Named moves come first, each a turn or a mirror and shown by rows before and after it. Which of them, in which order, take the first row of each pair that follows to the second? Write the first one first, as in the answered first pair.
Fev:
[-11  34 -48  -6  16  37  46  14  36  14   0  48  62 -11  20  31  56  21
   4  15] -> [-31  28 -39  54  25  51   7 -15  -3  17 -11  37  46 -31  23  12  54 -21
 -17  40]
[  4   1 -14  -7   1  22   6 -25  -9 -11   4  -8  52 -17  16  -3   2  12
  11  18] -> [  4   2 -14  -6   0  23   4 -25  -9 -10   2  -8  52 -16  15  -3   1  11
  11  18]
[ 12 -11 -16  11  -6   0  -2  26  -5  26  -7  39  48  17  -9  -9 -12  -5
 -26 -27] -> [  8 -10 -13  23  -4   4 -10  21 -14  27  -9  37  44  14  -9 -12 -12 -12
 -28 -23]
Mip:
[ -3  -8  -2  -6   2 -29   7 -13  -9 -11  18 -18 -45   6   9 -10 -21  -3
  -5  -3] -> [ -4  -7  -5 -11   0 -29  13 -13  -3 -16  17 -18 -42   7  10  -6 -19   3
  -3   0]
[  7   7  -2  -1 -18   2  -5  16   6  33   3  11  36  10   6   1   3   5
  18 -23] -> [  7   7  -4  -3 -19   3  -2  15   9  29   3  10  36  10   7   1   5  10
  17 -23]
[-38   4 -11  23   0 -19 -38 -27 -18 -23  11 -24 -35  22 -10 -15 -26 -20
 -17  16] -> [-42  13 -24   9  -4 -19 -14 -33  -1 -47  14 -24 -25  29  -8  -8 -17   6
 -16  24]
[-11  14  -6  -3  -6 -11  10 -16   8 -16  -3 -10  -6   9   7   4  -5   9
  -8  19] -> [ -8   4   5  13  -3 -10 -13  -8 -11   8  -6 -13 -17   2   6  -3 -15 -16
 -10  10]
Gozo:
[  6  19 -22   9  31  16  20   7  10  -6   0  -2  30  14  -7 -15  53  12
   0  20] -> [ 31  12   0 -30  23 -13   9  38  10  27  12  -6  -7  22 -10 -13  21  -1
  17 -26]
[  1 -15  13  27   3 -25 -31  10 -20  12  17  -6 -60   3 -19 -15 -22 -21
  -3   0] -> [-24  -3 -18  54  11  11  -4 -11  -8 -23   6   8   2  -1 -18 -11  26   7
 -15  50]
[ -4   9 -30  20  14 -16   2   1  14 -30 -14  -4  -2 -14  36 -17   4   6
  -9  13] -> [ 12   9 -30  -8  12 -24  16  21  28 -16 -12   3   7  -6  32 -11   2  18
   2  -5]

(two moves a pair)
[  2 -11  42  29 -11  19 -46  21 -43  41  -3   9  17 -46  15 -10  -8 -29
  -4  -7] -> [ 24   2  28 -48 -24   2   5  51  10  33  10  21  38 -21  11  15  -3  26
  22 -35]	Fev Mip
[  5  -3  19  13  15  -2 -10  -1 -12  24   3 -13 -15 -15  -4  -6  13 -27
   3  -5] -> [-11   8   2  17  12   5  11 -23  -2 -13   2 -14  -2 -11   1  -5  25  -4
  -5  24]	Mip Fev
[-13  14  -6 -28  26  10  37 -12  33 -34   0  -2  53  13  -5  30  21  30
  11   9] -> [-33   3  10  41  38  25 -14 -40 -17 -22 -13 -14  30 -10  -1   6  16 -26
 -12  32]	Fev Mip
[ -5   2   2 -25  -9 -17  19 -21   9 -13   2  -9 -32   2  10  -3 -13   5
   8   4] -> [-18   4 -10  -3  -3   1  24 -31  12 -21  -4  -3  -4  -2  10  -2   7  12
   0  27]	Fev Gozo
[-10  -1   9  18  -1  -5 -15 -22 -14  -6   0  -7 -25  -1   1  -5 -14 -14
 -12   5] -> [ 11   2  -1 -25  -2  -6  15  14  18   6   4  10   8  13  -6  14  -1  14
   8 -17]	Gozo Gozo
[ 25 -12  -9 -23   3 -21   4  31  11  34 -19  20  21 -14   0  15   5   1
  16 -45] -> [ -3   6 -31 -23 -11 -24  30 -25  23 -39 -14   4   8  -6  16  11  11  39
   0  -3]	Gozo Mip
[ 12  37 -17 -41 -15   0   8 -31   9 -11   4 -13 -25 -14 -21  18  14  38
   2   3] -> [  5  31  -4 -14 -12  -3 -22 -45 -17  -7   0 -23 -52 -25 -18   4   1  10
  -9   9]	Gozo Fev
[ 15  -3  -2 -16  12  -2   8  44  19  50  -2  11  29   0 -15   9  23  16
  -2 -27] -> [ -3  14 -17 -30  -4 -15  37  -1  33 -16   9  -5   7  11  -3  11  19  53
 -10  -2]	Gozo Mip
[  3 -12   2  -1   1   0 -12   3   0   0   0  -2  -5  -2   2   3 -14  -1
   1  -3] -> [ 1 -6 -5 -6  1  4 -1  2  9 -9 -2  2  8 -1  0  7 -5 12  3  2]	Gozo Fev
[-25   0  13  27  13  14 -12  -6  -4  18   0  -6  16 -12   1 -19  -9 -11
 -11  13] -> [-26  11   0   3   6  11  17  -9  19  -7   6  -5  31  -1   2 -10   1  22
  -6  19]	Mip Fev
